0: (0 3 8 6 5 8 0 8 6 8 7 6 0 3 9 8 3 8 9 9 2 3 9 0 3 8 0 3 5 7 9 6)
1: (5 6 4 4 4 3 5 3 5 4 3 6 6 6 4 3 4 5 5 5 3 6 3 6 3 4 6 4 4 3 2 7)
2: (2 4 6 7 5 4 5 4 4 4 7 1 4 6 4 2 8 6 3 4 3 5 5 5 3 4 4 7 4 4 4 3)
3: (4 4 3 0 6 4 6 5 4 6 3 2 4 5 3 6 2 3 4 3 7 5 5 6 5 3 4 2 6 4 6 2)
4: (5 5 3 4 3 3 5 3 3 4 3 6 4 5 6 3 5 3 6 5 6 5 6 3 5 5 3 4 5 4 3 4)
5: (3 9 2 4 4 4 6 4 3 5 1 4 5 4 4 5 5 3 8 3 6 5 5 6 4 3 3 5 5 4 5 3)
6: (5 6 3 4 4 3 3 7 4 5 4 1 6 5 3 5 5 5 3 4 5 5 5 5 4 3 5 5 4 3 5 1)
7: (4 4 6 4 4 0 5 3 4 4 4 3 4 4 2 3 6 5 4 5 3 4 6 6 3 3 5 6 5 5 3 2)
8: (6 4 5 6 6 6 6 5 5 4 4 4 6 4 5 5 7 7 3 5 3 3 3 5 5 3 7 5 6 5 5 4)
9: (3 4 6 5 4 6 2 5 3 6 7 5 3 2 7 6 4 6 6 5 3 5 6 3 5 5 2 5 4 6 6 5)
10: (2 5 6 7 5 4 4 6 4 6 6 7 3 4 7 6 4 6 6 5 4 5 5 4 4 5 1 0 4 5 7 5)
11: (0 2 8 5 8 8 0 3 9 3 7 4 0 2 1 3 7 7 7 1 1 3 9 8 3 2 0 8 8 7 3 4)
12: (4 5 4 4 4 4 5 4 4 4 4 5 4 5 5 3 6 3 5 4 5 5 4 4 5 4 5 7 3 3 5 5)
13: (4 4 6 8 4 8 5 6 6 7 5 8 3 5 7 7 0 8 4 6 3 4 5 1 1 6 3 2 6 4 7 7)
14: (3 5 7 4 3 3 5 4 3 5 7 4 4 5 3 4 5 5 6 4 4 5 7 5 4 4 4 6 5 3 4 4)
15: (3 5 8 5 4 4 4 4 4 5 7 6 3 5 6 5 4 6 8 4 4 5 6 4 5 4 4 2 4 4 5 5)
16: (5 5 6 5 4 2 5 6 4 4 5 5 5 5 5 5 5 5 4 4 5 5 4 5 3 5 4 5 5 3 5 4)
17: (4 6 2 2 3 3 6 1 5 3 1 6 4 5 8 0 4 3 8 7 6 6 6 4 5 6 4 5 4 5 1 6)
18: (5 4 4 4 4 4 5 4 5 5 4 4 5 4 5 4 5 3 3 5 5 6 4 4 5 5 4 5 3 5 5 4)
19: (5 7 2 5 2 4 5 6 4 4 2 4 5 5 4 3 4 4 4 4 3 5 4 3 4 4 5 5 5 4 5 5)
20: (5 5 3 5 4 3 6 3 3 5 3 6 5 5 5 3 5 5 3 4 5 5 4 4 4 5 5 6 4 2 4 6)
21: (5 4 4 5 5 3 6 5 4 3 2 5 5 4 5 4 5 4 3 4 6 5 4 5 4 6 4 5 4 3 5 5)
22: (6 6 5 4 3 5 4 5 6 6 5 3 6 5 3 3 4 5 4 5 5 5 4 4 4 4 3 3 5 4 4 3)
23: (5 6 4 5 2 3 5 5 4 4 5 4 5 9 4 5 6 5 4 4 3 6 4 4 3 5 5 5 5 2 5 4)
24: (5 6 2 4 4 4 5 8 4 4 3 2 6 5 4 7 5 4 7 4 5 5 3 4 5 4 5 4 4 3 9 3)
25: (6 5 3 4 3 3 4 7 4 3 2 2 5 6 6 7 5 5 6 5 4 5 4 2 3 4 6 5 5 3 7 2)
26: (5 6 4 4 5 2 5 4 4 5 5 3 5 5 4 5 5 4 2 5 5 6 4 5 5 3 4 4 5 3 3 5)
27: (5 4 5 8 5 6 5 5 4 8 6 7 3 4 6 5 3 6 4 5 2 5 4 3 1 5 3 3 5 5 5 8)
28: (6 5 2 3 2 4 4 0 2 4 9 7 6 6 8 1 5 3 8 7 4 5 6 5 3 5 5 5 3 4 0 6)
29: (6 0 4 6 9 7 8 5 9 2 3 3 7 1 5 5 9 9 3 5 1 0 2 3 2 0 6 1 9 8 6 2)
30: (8 3 5 4 6 7 3 4 6 5 6 4 6 3 5 4 4 2 4 5 7 2 2 3 6 2 6 4 3 5 4 4)
31: (6 6 3 3 4 3 5 2 5 3 2 7 6 6 5 2 4 4 3 6 3 6 4 7 2 5 4 4 5 3 2 7)
32: (6 4 5 5 4 5 5 4 4 4 4 4 5 5 4 3 5 6 3 3 4 5 4 4 5 4 5 6 5 4 5 5)

(5 4 4 5 4 4 5 3 4 4 4 7 5 5 4 4 4 4 2 5 6 6 5 5 4 4 5 6 4 3 4 6) -> 20
(4 5 3 6 3 3 6 6 3 4 3 1 6 5 5 7 6 5 4 5 4 5 3 3 4 4 4 5 4 4 6 2) -> 25
(7 5 1 5 4 4 6 5 5 4 1 5 8 6 4 5 4 5 6 4 3 5 3 4 3 5 7 5 4 3 5 4) -> 19
(6 4 5 4 5 5 4 5 6 4 5 4 6 4 3 4 6 3 3 4 6 4 4 9 4 5 5 5 4 9 6 4) -> 18
(5 6 6 5 3 4 5 3 3 5 5 4 5 6 6 5 5 5 5 5 5 6 3 4 5 5 4 4 5 3 5 4) -> 16
(4 5 5 4 5 4 5 6 5 5 5 6 4 5 4 4 2 6 4 5 3 4 5 4 4 5 3 4 6 4 4 5) -> 16
(6 5 5 3 4 3 5 5 4 3 6 5 5 4 4 6 6 4 4 4 6 5 3 4 5 5 5 5 5 5 4 6) -> 16
(5 6 6 6 4 4 4 4 4 5 5 4 4 5 3 5 4 5 4 4 4 6 6 3 5 4 3 6 6 5 5 5) -> 32
(8 5 5 4 5 4 4 7 5 2 7 7 7 4 2 7 6 3 6 2 7 4 2 7 5 5 6 8 5 5 7 6) -> 16
(3 4 2 4 6 6 8 4 5 4 3 4 2 4 5 3 5 3 5 5 7 3 8 3 5 5 1 5 3 6 4 4) -> 4
(3 5 2 9 4 5 8 1 3 3 1 6 4 4 6 2 6 3 7 8 6 4 6 4 5 5 3 5 4 5 2 5) -> 4
(4 6 4 5 3 3 5 3 3 5 4 5 5 6 4 4 5 5 3 3 4 6 4 4 5 4 5 5 5 2 5 4) -> 20
(5 2 5 4 8 8 4 4 6 4 5 3 3 3 4 4 4 8 3 4 3 0 4 3 5 4 3 4 8 7 4 5) -> 8
(8 5 8 5 4 4 2 6 5 3 8 5 8 4 3 7 5 3 8 3 7 5 1 6 3 6 7 6 3 4 6 6) -> 16
(5 7 2 4 4 4 6 1 4 5 9 7 6 7 6 2 5 5 6 5 4 6 5 5 5 6 5 5 5 3 1 7) -> 28
(3 2 3 0 8 6 7 7 8 9 3 2 2 3 1 6 0 2 4 0 8 3 6 9 9 0 1 0 2 5 6 2) -> 3
(5 5 2 0 4 5 4 0 3 1 3 7 5 5 9 0 6 2 6 9 4 5 6 3 4 7 3 7 4 5 0 8) -> 17
(5 5 3 6 4 4 5 6 3 3 4 3 5 6 6 7 6 5 3 5 4 6 4 4 4 3 6 6 4 4 7 3) -> 25
(3 5 7 6 4 5 4 8 4 6 6 5 2 5 7 8 5 6 6 8 4 5 6 3 3 6 9 3 4 4 7 6) -> 15
(2 5 3 3 4 4 6 7 4 6 3 2 2 6 1 9 2 3 6 1 7 4 5 8 8 4 2 2 5 4 8 2) -> 3
(4 4 5 4 5 5 5 4 5 4 5 5 4 4 4 4 5 3 3 5 6 4 4 5 4 5 4 5 4 5 5 5) -> 18
(5 4 6 5 3 3 5 4 4 4 6 5 5 5 4 4 5 5 5 3 4 6 4 4 4 5 3 5 6 3 4 4) -> 16
(5 6 6 5 3 9 4 5 3 5 6 4 4 5 5 5 5 6 4 4 4 7 5 5 5 4 3 5 5 4 6 5) -> 32
(2 3 6 7 6 5 9 7 5 7 5 6 2 3 8 6 1 6 5 8 3 4 7 1 2 8 2 2 6 6 7 6) -> 13
(7 6 1 5 3 4 6 6 5 5 1 5 7 5 5 6 6 5 6 4 4 6 4 3 3 5 6 6 4 4 5 5) -> 19
(5 5 4 5 4 3 5 5 2 4 4 3 5 4 4 5 6 4 2 4 3 6 3 5 5 4 5 4 0 4 5 4) -> 18
(5 5 4 5 5 4 0 4 4 6 4 5 6 4 4 4 3 6 4 5 3 6 3 5 4 5 5 5 5 3 5 6) -> 32
(5 5 3 4 4 3 4 4 4 5 5 5 6 6 4 3 4 5 5 4 4 5 3 5 4 6 6 5 5 4 3 6) -> 1
(4 5 5 4 3 4 4 5 4 6 5 4 4 5 5 3 4 5 3 4 3 4 3 5 4 4 5 5 5 3 5 5) -> 32
(5 6 5 4 4 4 4 5 3 5 6 6 3 7 5 6 5 5 4 5 4 4 4 5 4 5 5 5 3 3 5 6) -> 16
